Each run below is a few steps of one of 8 hidden systems, one row a step.
seq 1, X:
[-32 27 -32 12 -2 -18 13 -32 -22 -39 -30 30 38 38 -17 -26 27 16 14 -8]
[4 -2 38 -7 -8 39 -43 26 -65 16 17 -7 10 20 47 -3 -20 -19 -11 0]
[47 -35 -18 -32 28 12 26 -23 40 -20 1 2 -36 -38 16 7 41 -19 -7 13]
[-33 25 -39 7 -22 -17 3 8 -22 -23 -38 46 25 -25 -28 5 -15 47 47 -14]
[15 20 28 0 32 37 -49 21 -25 -4 20 -14 -19 77 -4 -22 -36 -21 -14 11]
[15 -41 -6 -29 15 -20 44 -49 -12 -1 9 12 13 -22 24 -8 73 -44 -21 -1]
[-20 7 -18 6 -27 15 -30 31 -20 7 -32 16 1 -58 20 46 -18 70 50 10]
[31 33 -9 9 29 36 -23 3 47 -52 -3 -4 -33 68 -28 -43 -27 -22 -14 -4]
seq 2, N:
[4 -28 -10 -22 13 10 -14 37 -28 -33 0 15 -4 -12 0 31 -11 -3 30 14]
[0 7 -29 0 27 10 -30 -14 10 -19 -20 31 -23 15 -29 1 20 -23 12 -4]
[8 27 -4 -15 13 12 -1 -27 -50 10 -10 25 1 9 7 -29 3 24 1 0]
[17 -23 5 -21 12 22 1 18 -23 -38 7 -11 6 12 38 6 3 4 6 23]
[-5 -14 -26 -1 -4 8 -20 1 7 -27 -20 32 -2 -21 -2 14 26 -32 15 -16]
[16 28 -8 -13 17 13 -15 -5 -26 14 -9 32 -24 -6 -25 -17 -28 16 10 -7]
[12 -10 -2 -21 31 1 21 -5 -19 -36 10 -11 7 39 9 -10 10 9 -1 27]
[-23 -16 -10 6 -12 8 -27 1 -23 -11 -17 18 20 -11 28 22 38 -21 14 -5]
seq 3, X (8 x 20):
[-14 -32 -30 -18 0 -35 40 0 -6 -31 -9 21 22 -31 -15 21 25 8 26 5]
[-21 22 -2 20 2 25 -68 25 -12 10 -15 11 -15 18 -13 22 -24 10 22 2]
[34 15 4 -10 24 11 17 -47 12 2 8 0 -17 30 4 -50 24 -26 -37 -6]
[-15 -22 1 -17 -23 -20 36 8 -49 -6 0 6 42 -34 30 14 7 31 18 7]
[7 -6 -5 11 12 37 -56 40 37 -23 -3 -13 -35 10 -1 34 -20 -5 18 14]
[11 21 -19 -3 6 -15 23 -48 8 1 -11 39 -3 2 -35 -46 22 -38 -19 -35]
[-10 1 24 -19 -1 -6 11 15 -75 28 14 -9 22 -4 22 11 -25 53 13 23]
[10 -30 -10 7 21 25 -24 12 59 -47 0 -32 -22 27 20 27 30 -23 -1 28]
seq 4, Q (8 x 20):
[8 -22 8 -8 -31 10 9 17 -12 -13 4 2 18 -34 39 3 2 -19 -2 -14]
[14 -1 -9 -9 7 8 -17 15 14 12 -2 15 -34 -34 -25 17 -24 1 14 -5]
[-7 17 -16 1 23 -18 12 -19 8 -10 -5 8 -3 30 -42 -15 -1 10 3 4]
[-20 -7 14 4 -3 -4 -2 -1 -37 -2 6 -9 33 29 25 1 14 -5 -6 8]
[20 -15 5 -4 -4 27 -17 5 12 5 2 -10 -19 -25 35 13 12 -11 -5 3]
[6 17 -23 -1 -10 -5 14 -9 21 -5 -17 23 -12 -30 -23 -10 -9 19 12 -15]
[-14 9 6 0 4 -11 1 20 -25 -12 9 1 16 37 -24 -8 -31 5 7 2]
[4 -30 12 -8 17 3 -6 -5 -3 2 16 -13 -1 14 18 11 30 -38 -15 11]
seq 5, R:
[-8 13 36 7 -29 -3 -5 -12 -44 59 15 0 17 -7 22 -20 -7 -16 -29 -27]
[32 -23 14 -18 10 6 31 12 30 6 18 -45 -22 -26 23 17 -14 40 -3 33]
[-38 -7 -26 31 -25 -31 6 8 51 -27 -18 7 19 -9 -34 19 11 -14 16 -19]
[-7 30 35 16 -11 7 -33 8 -30 49 18 0 -1 28 -15 -23 -40 -23 -24 -25]
[36 -21 12 -27 25 -8 53 -28 17 14 24 -38 -13 -6 22 -7 21 21 -24 31]
[-51 -19 -20 27 -35 -25 -4 20 21 -14 -23 0 32 -29 -2 49 18 16 34 -1]
[10 38 22 27 -14 32 -49 19 19 18 6 -6 -24 27 -12 -27 -49 -28 -21 -29]
[30 -10 8 -33 18 -31 76 -43 -8 19 23 -5 2 -13 -6 -35 16 2 -30 3]
seq 6, Q, 8 rows:
[-30 -2 -7 10 5 -13 -8 6 -17 -38 -3 8 31 52 -16 -6 9 -26 5 -2]
[10 -11 20 -12 7 23 -28 -13 -39 30 9 5 -6 -3 39 1 24 -28 -17 -1]
[30 2 -22 -17 10 15 15 -12 22 -8 -15 4 -27 -39 12 4 7 44 14 15]
[-24 16 -22 12 -18 -11 3 20 1 -48 -17 20 26 18 -27 -9 -23 8 21 -16]
[4 -10 25 -11 15 9 -24 9 -41 14 24 5 1 32 -1 -10 -6 -52 -21 -7]
[24 -21 -9 -26 29 4 15 -32 1 20 -2 0 -25 -35 19 18 41 17 1 25]
[-22 25 -31 21 -21 5 -9 11 16 -35 -36 10 13 -4 -3 8 -8 48 35 -1]
[7 14 18 4 -6 15 -15 18 -16 -21 14 7 10 45 -8 -39 -31 -49 -21 -26]
seq 7, W, 8 rows:
[23 -17 1 -25 3 0 30 -7 -11 -17 11 7 2 -12 14 -17 9 -18 -11 -5]
[-12 -16 -11 -9 5 -8 -7 19 -16 -3 -6 12 -1 -22 -11 34 -4 17 29 12]
[0 19 -10 11 18 16 -32 -6 16 -8 -11 6 -18 30 -16 -7 1 -8 0 0]
[5 8 2 -10 -4 -6 24 -27 -29 2 0 12 18 5 11 -32 15 -4 -14 -11]
[1 -23 8 -12 2 9 -4 25 -23 -6 8 -12 4 -10 26 26 -5 16 14 21]
[4 -2 -23 5 10 10 -20 -1 38 -23 -14 11 -22 -3 -15 8 13 -18 9 -5]
[-1 29 -2 -3 -7 -5 6 -17 -32 14 -6 28 8 2 -15 -32 -14 8 -3 -19]
[7 -19 18 -15 21 4 8 13 -22 -8 22 -27 6 26 20 7 -2 8 -4 29]
seq 8, N (8 x 20):
[19 -28 -1 -13 13 -8 30 27 42 -36 19 -28 -11 3 -14 10 -20 -4 0 18]
[-48 3 -18 24 -16 -33 -7 -13 2 12 -19 21 25 -1 -29 15 25 -13 11 -18]
[14 24 30 4 8 24 -31 3 -14 48 15 -18 -27 15 5 -9 -31 12 -18 5]
[18 -21 -7 -10 6 -12 52 -22 36 -30 6 -24 7 2 18 -10 32 4 -13 14]
[-40 3 -3 23 -45 -11 -17 26 -20 7 -15 15 32 -27 4 23 -11 10 23 -21]
[30 7 18 -4 23 19 -22 14 27 12 23 -14 -44 23 -25 -12 -37 -29 -22 -2]
[-10 -8 -16 -9 9 -41 55 -47 1 3 -5 4 20 -10 -9 -8 45 16 -3 7]
[-28 9 18 22 -28 19 -43 41 -25 11 -5 -18 15 2 28 28 -28 34 20 10]
seq 9, V, 8 rows:
[32 -10 7 -18 33 19 0 5 10 -19 17 -20 -25 27 6 -7 -4 -7 -11 23]
[-19 -9 -30 -3 -4 -15 12 -17 -11 -27 -24 28 23 -11 0 5 37 1 19 -5]
[4 20 11 3 0 32 -46 19 -31 19 -2 6 -16 6 11 3 -29 13 8 2]
[32 -7 -11 -19 26 1 32 -15 25 -36 9 -2 -15 18 -12 -27 6 -16 -14 4]
[-33 -10 -12 -4 -10 -18 0 4 -49 -2 -15 24 32 -15 2 22 16 16 27 3]
[21 9 13 4 19 44 -50 15 14 4 5 -14 -37 21 12 5 -15 -11 -7 9]
[11 8 -27 -15 7 -18 47 -37 8 -27 -12 23 7 -4 -17 -35 23 -2 -4 -13]
[-22 -5 13 -5 -8 3 -21 33 -61 12 4 2 19 -3 17 26 -24 29 23 14]
seq 10, L:
[-2 -14 -17 -7 -11 -15 29 18 6 -45 -3 12 18 -7 -12 -3 -7 -6 13 -8]
[-19 -7 10 6 1 -4 -31 16 -24 24 8 9 1 6 -17 17 -8 -28 3 -7]
[20 4 -1 -7 30 9 -2 -28 18 21 3 -9 -32 5 -2 -3 18 7 -12 16]
[-14 12 -16 7 -17 -7 21 -11 -3 -23 -19 3 27 -1 13 -9 11 34 11 0]
[0 -5 18 6 -16 18 -23 36 -11 -12 10 -5 6 11 14 1 -28 -23 -3 -11]
[22 -17 -5 -21 19 -7 11 -17 11 16 8 13 -25 -25 -17 3 15 -27 -8 -4]
[-23 17 -9 7 3 -15 2 -8 -15 13 -14 4 9 1 -13 10 -1 50 21 13]
[2 5 9 14 -2 23 -18 17 17 -31 4 -21 4 44 13 -12 -9 -16 -10 1]
seq 11, L, 8 rows:
[-22 -4 21 21 0 -6 -11 -10 3 16 12 -31 17 44 15 4 21 -14 -21 10]
[13 -8 9 4 -21 11 6 -16 21 21 0 -16 -5 -34 41 2 20 0 -17 -5]
[4 10 -8 2 -21 -7 20 15 18 -2 -6 0 -3 -31 -14 0 -35 36 12 -7]
[-10 -4 6 7 3 -18 9 20 13 -18 14 -9 9 31 -33 -5 -24 -22 -5 -5]
[-13 -19 13 3 3 -16 -1 -16 -7 32 13 -7 7 2 3 11 29 -28 -18 -1]
[4 7 3 8 -4 8 -4 -10 17 27 -6 -18 -14 -21 19 12 3 39 1 12]
[3 15 -10 12 -18 1 17 7 34 -32 -8 -7 7 8 -8 -20 -20 10 0 -11]
[-10 -15 18 -3 -14 -18 11 12 -23 7 19 3 21 4 -7 -5 -11 -35 -11 -18]
seq 12, K:
[45 -24 -10 -40 37 -2 32 23 26 -25 19 -3 -41 -19 -36 6 -34 5 9 20]
[-52 -6 -28 14 12 -42 -2 -5 -5 -20 -14 21 29 32 -52 19 23 -11 23 2]
[-10 23 31 19 -4 27 -54 -13 -36 48 3 -7 -1 30 30 -7 9 -15 -21 -6]
[47 -5 -4 -23 3 15 44 -32 25 -6 2 -15 -15 -30 40 -21 22 24 -18 10]
[-24 -6 -25 3 -27 -15 9 41 -1 -40 -18 18 23 -29 -18 24 -28 29 42 -5]
[3 2 18 7 19 16 -47 21 -3 2 18 2 -19 47 -26 -6 -23 -58 -14 -11]
[11 -3 -2 -18 21 -24 40 -60 -11 38 5 7 -1 -13 -2 -18 45 2 -20 3]
[-23 2 -7 12 -15 10 -17 25 -10 -9 -19 -15 14 -11 30 37 -7 68 36 29]
seq 13, K:
[-42 3 22 32 -12 9 -31 30 -17 -26 6 -37 42 75 23 10 -8 3 2 17]
[22 -18 21 2 -26 11 5 -25 19 29 14 -2 -3 -34 37 -17 35 -70 -45 -36]
[15 10 -13 -17 1 -14 26 2 10 38 -8 6 -30 -68 -24 19 -32 74 24 11]
[-19 5 -7 18 14 0 -7 38 31 -67 5 -31 12 78 -29 2 -28 8 13 23]
[-24 -11 23 12 -27 -23 2 -24 -30 28 13 19 36 7 6 -24 34 -84 -36 -46]
[27 -4 19 -19 14 13 -6 -10 -11 79 9 -17 -44 -60 24 32 -5 55 1 28]
[1 9 -37 17 4 2 22 10 84 -82 -22 -25 -1 31 -14 0 -1 41 21 22]
[-43 15 16 22 -48 -23 -8 17 -49 -1 5 32 55 21 -22 -32 -27 -61 -12 -60]
seq 14, R:
[-1 -22 -9 2 12 1 -6 18 33 -45 4 -10 -3 27 -13 10 6 -34 1 6]
[-9 8 0 3 -4 -5 -20 -24 -23 42 -7 32 -5 -17 -11 -3 18 -29 -7 -26]
[18 18 7 -10 15 16 7 -1 -12 11 2 -20 -13 5 16 -5 -21 61 6 29]
[-10 -19 -19 6 -9 -10 21 6 30 -60 -7 -6 25 15 6 1 22 -16 7 0]
[-11 -2 11 2 -15 6 -38 14 -35 30 3 28 0 -17 -6 7 -11 -43 -2 -29]
[39 12 2 -21 34 14 11 -18 12 20 7 -14 -40 -4 -2 -10 -11 38 -7 25]
[-33 -8 -27 12 -11 -29 28 -5 8 -44 -17 2 40 11 -5 7 26 17 19 4]
[-10 1 24 13 -16 26 -54 30 -26 11 9 3 3 17 15 4 -21 -43 -8 -19]
seq 15, W:
[25 8 -41 0 -17 24 23 -6 52 -71 -33 10 -2 -23 23 -20 13 21 15 -7]
[-12 9 3 -9 -23 -8 -4 40 -55 -21 5 39 26 1 -28 -19 -53 -24 13 -35]
[19 -34 18 -31 61 -2 -11 -4 -17 23 34 -12 -32 28 -17 18 15 -37 -15 30]
[-19 4 -39 7 6 -13 7 -46 14 3 -38 15 2 -25 8 20 62 43 24 15]
[-3 45 7 20 -29 45 -40 27 -22 -22 -16 4 12 28 28 -28 -45 26 8 -12]
[38 -34 10 -33 18 -1 37 1 0 -35 33 -2 -2 13 2 -29 5 -66 -31 -9]
[-24 -30 -19 -18 7 -33 6 1 -34 30 -10 28 3 -62 -16 52 22 24 36 12]
[0 43 -10 25 24 41 -65 7 28 -7 -20 -10 -36 49 -11 3 -20 33 13 19]
seq 16, V:
[7 1 -2 -24 27 -35 42 -15 -15 20 14 9 -8 -3 -49 -11 -15 17 0 7]
[-31 -20 10 12 7 -6 -14 16 -8 -7 7 -35 23 35 19 36 15 19 11 36]
[5 8 -3 19 -17 26 -30 -19 26 -3 -15 8 -7 -2 26 -14 30 -41 -17 -26]
[23 19 -2 -21 -8 -3 31 -12 -21 24 -1 22 -9 -42 -8 -26 -27 32 0 -14]
[-8 -21 6 -4 11 -10 11 43 8 -31 17 -31 7 23 -11 24 -29 19 15 29]
[-27 -11 -10 21 -4 -7 -28 -14 14 -4 -12 16 10 15 -9 10 41 -57 -7 -20]
[20 26 11 -10 4 12 -5 -31 -27 58 -3 12 -22 -26 10 -16 -4 27 -10 -4]
[18 -8 -1 -9 4 1 38 20 26 -43 9 -36 6 14 11 -3 -23 40 5 28]

Name the system that made each run.
seq 17:
[2 20 -2 14 -18 27 -12 23 12 -27 -11 -16 2 12 22 -7 -29 34 11 4]
[14 -13 -2 -10 -6 -2 13 8 7 -27 9 17 3 -2 -10 -22 -4 -52 -13 -27]
	L
seq 18 (2 x 20):
[11 -10 -27 -13 22 18 -19 -3 5 -31 -17 26 -19 -4 -4 9 22 -16 17 4]
[-2 24 -17 -5 8 10 -15 -16 -32 -6 -21 40 -1 7 -14 -19 2 5 12 -11]
	K
seq 19 (2 x 20):
[-18 13 3 8 24 19 -35 -37 -36 28 -14 -7 3 33 37 11 50 29 0 31]
[32 14 -13 1 -15 49 -9 -3 17 -43 -20 -1 -7 -9 56 -22 8 20 1 0]
	L
seq 20 (2 x 20):
[8 6 -15 -4 -4 -10 37 -19 15 -18 -8 -2 8 -8 3 -17 9 25 1 1]
[-23 -3 10 10 -21 -3 -11 29 -26 -6 4 -2 26 10 5 7 -22 -3 9 -7]
	N
seq 21:
[-1 -7 11 18 -6 -12 -14 20 53 18 17 -12 -24 -3 -43 8 -25 -48 -17 -22]
[-10 9 11 0 8 -40 38 -40 2 54 12 -10 4 1 -28 -13 13 11 -22 -1]
	L
seq 22:
[-40 -19 -23 8 20 -24 2 -25 -5 -21 -16 -1 28 33 -1 26 63 5 15 26]
[-10 26 8 25 -34 41 -59 4 -18 19 -20 12 2 -9 42 -3 0 -5 -1 -23]
	X
seq 23, 2 rows:
[-3 10 6 12 -32 17 -15 24 -7 -31 -2 12 20 15 11 -26 -22 -34 -7 -32]
[21 -24 9 -31 19 -14 16 -4 -21 26 23 16 -17 -24 -21 0 0 -36 -11 -8]
	N
seq 24 (2 x 20):
[4 -13 -39 -15 1 -17 34 -11 15 -56 -17 36 9 -19 -22 -11 21 -18 14 -15]
[-24 15 4 -3 6 0 -36 21 -66 22 -4 28 7 10 -21 11 -30 13 24 -2]
	N
seq 25:
[6 5 -13 -24 15 -3 29 -22 -50 -40 -4 26 27 30 6 -37 15 0 1 0]
[-2 -31 6 -17 7 24 -33 27 -54 -12 3 8 6 -7 36 32 9 -10 18 17]
	X
seq 26, 2 rows:
[47 21 11 -10 -5 37 -13 37 23 6 10 -10 -48 -25 -5 -11 -72 24 1 -4]
[-9 -12 -16 -6 17 -52 60 -9 30 -38 12 -2 17 29 -58 -17 0 -16 -5 -2]
	W
seq 27, 2 rows:
[-13 21 -14 7 -1 -18 0 -18 4 24 -12 22 -6 -12 -38 -3 -2 8 4 -14]
[-5 13 17 4 6 0 4 4 -17 0 12 -24 13 42 7 -13 -17 23 -6 16]
	R
seq 28, 2 rows:
[-24 27 -3 11 27 11 -50 13 -33 -10 -8 15 0 63 -32 -2 -20 -1 14 8]
[17 -7 13 -14 14 11 11 -44 -28 1 9 1 12 25 40 -31 49 -34 -34 -1]
	K
seq 29, 2 rows:
[-3 8 -20 -5 8 -24 27 -22 12 9 -10 10 -5 -18 -27 -1 7 27 8 2]
[-23 14 9 18 -8 2 -17 16 -13 -6 0 -16 19 37 3 3 -17 19 7 10]
	X
seq 30 (2 x 20):
[-8 16 -15 10 -12 -10 1 -14 17 23 -18 14 -9 -33 -18 5 0 24 9 -12]
[4 18 10 4 5 11 -3 18 -4 -15 9 -17 1 39 -5 -15 -36 22 0 12]
	K
seq 31 (2 x 20):
[20 -2 9 -12 -9 -4 47 -27 8 26 4 -29 -1 -39 41 -3 13 58 -11 20]
[-20 -5 -14 22 -30 -1 2 47 40 -61 -11 -19 22 10 -1 17 -26 17 23 3]
	X
seq 32:
[13 13 6 3 -16 -9 27 -29 17 33 3 -5 -4 -25 4 -23 5 5 -23 -17]
[-9 -8 10 4 -21 -16 25 25 6 4 10 -26 15 -17 5 14 -29 32 8 9]
	V
seq 33 (2 x 20):
[-37 6 -26 31 -41 -34 17 7 45 -37 -19 17 33 -3 -38 -8 -4 -27 9 -40]
[-8 14 47 0 6 0 -31 10 -58 68 32 -5 -2 27 -13 -11 -39 -22 -24 -11]
	Q
seq 34:
[8 13 -9 5 3 19 5 -4 17 -40 -10 -16 4 29 21 -17 4 24 0 13]
[-4 -12 4 -2 -27 -1 8 10 -21 -17 0 18 25 -14 14 -11 0 -34 -4 -27]
	Q
seq 35 (2 x 20):
[2 -9 -3 -1 1 -13 11 3 11 -28 10 12 7 23 -26 -22 -2 -55 -15 -23]
[-9 -11 13 -16 10 -11 -7 -13 -52 50 9 9 0 -18 4 17 14 4 0 7]
	Q
seq 36:
[26 -7 28 -13 -4 11 11 28 -7 -9 30 -19 -3 14 8 -23 -41 -22 -21 -7]
[-8 -39 -12 -13 13 -37 27 -6 15 4 8 2 -1 -29 -24 31 26 -16 6 8]
	W
seq 37, 2 rows:
[16 -15 -20 -13 3 -1 28 -11 21 -42 -5 10 2 -9 3 -12 21 -18 -1 -6]
[-22 4 -3 -1 -11 -3 -21 13 -46 13 -10 29 13 -14 -7 12 -10 5 19 -10]
	Q
seq 38 (2 x 20):
[2 26 1 24 -18 34 -39 31 30 -7 -14 -20 -18 3 14 11 -39 40 15 7]
[19 6 -6 -4 -7 -16 43 -19 23 -30 7 10 10 15 -22 -52 -1 -39 -26 -30]
	R
seq 39, 2 rows:
[-12 15 8 17 -30 -23 40 27 21 -29 10 -26 32 24 -17 -23 -50 27 -2 -7]
[-31 -31 30 13 -10 -30 -6 13 -6 26 30 -18 23 19 -12 17 6 -64 -24 -12]
	N
seq 40 (2 x 20):
[9 -6 -16 -1 -3 -1 6 18 29 -51 1 15 -2 14 -28 -17 -15 -45 -1 -23]
[-13 -6 8 -15 13 -18 -7 -15 -60 43 9 28 6 -7 -16 3 9 -19 -3 -7]
	Q
seq 41 (2 x 20):
[38 -1 -2 -18 7 12 21 -45 4 3 2 18 -12 -16 19 -38 35 -39 -31 -21]
[-8 1 -10 -18 -8 -8 17 16 -43 3 -10 15 10 -40 4 19 -22 66 36 14]
	Q
seq 42 (2 x 20):
[18 -1 17 2 30 24 -12 -11 18 -14 16 -37 -14 59 22 -14 15 -13 -26 25]
[-10 -16 -20 -3 -33 -17 33 -21 -5 -11 -18 24 30 -51 23 0 40 -6 4 -20]
	W
